In the data rows, 128 means zero.
Here are some points:
[128, 141, 132, 99, 153, 145, 125, 107]
[109, 123, 83, 162, 147, 128, 104, 93]
[170, 135, 190, 150, 165, 148, 51, 195]
[148, 127, 120, 113, 149, 135, 149, 159]
[139, 125, 136, 115, 116, 147, 103, 100]
[122, 98, 70, 106, 107, 125, 177, 106]
[107, 103, 110, 143, 98, 141, 130, 149]
[123, 105, 142, 157, 113, 136, 159, 133]
[114, 170, 122, 132, 166, 145, 116, 170]
[81, 94, 92, 128, 104, 125, 197, 99]
[119, 124, 89, 126, 124, 134, 113, 142]
[162, 123, 161, 134, 123, 156, 106, 161]
[123, 122, 154, 169, 173, 167, 104, 139]
[127, 145, 140, 115, 154, 165, 77, 117]
[114, 152, 158, 126, 126, 131, 103, 149]
[136, 175, 104, 109, 140, 124, 138, 107]
[137, 123, 138, 156, 135, 147, 147, 115]
[102, 99, 134, 120, 88, 132, 121, 105]
[130, 97, 102, 134, 84, 122, 155, 142]
[130, 127, 95, 152, 161, 96, 115, 139]
[107, 157, 156, 136, 133, 129, 168, 100]
10 more points follow, each with its number after it:
[130, 127, 145, 108, 118, 145, 94, 92] 0
[156, 135, 141, 108, 127, 121, 114, 151] 1
[83, 125, 121, 115, 123, 104, 189, 99] 2
[93, 147, 106, 162, 185, 132, 68, 177] 3
[136, 103, 115, 157, 112, 136, 61, 122] 4
[127, 182, 120, 96, 129, 95, 129, 128] 5
[122, 108, 65, 149, 116, 122, 176, 124] 6
[140, 125, 137, 97, 106, 107, 164, 120] 7
[131, 135, 152, 141, 161, 134, 154, 127] 8
[172, 143, 151, 102, 177, 152, 112, 157] 9
Which of these numbered points is nearest to each point below, looking only along the 2 directions in which the first points spread most? Its number follows each.
[136, 107, 131, 130, 121, 105, 169, 133] > 7
[99, 152, 124, 133, 158, 102, 117, 102] > 5
[83, 157, 119, 165, 142, 153, 97, 138] > 0
[118, 156, 132, 138, 131, 136, 137, 92] > 5
[84, 96, 102, 175, 105, 84, 172, 119] > 6
[122, 121, 77, 108, 115, 94, 163, 118] > 2
[96, 118, 141, 163, 111, 150, 148, 121] > 7
[118, 107, 153, 159, 95, 138, 109, 134] > 4
[112, 117, 121, 139, 79, 129, 126, 107] > 7
[140, 133, 146, 101, 121, 132, 138, 142] > 8
[132, 119, 132, 121, 141, 128, 106, 125] > 8
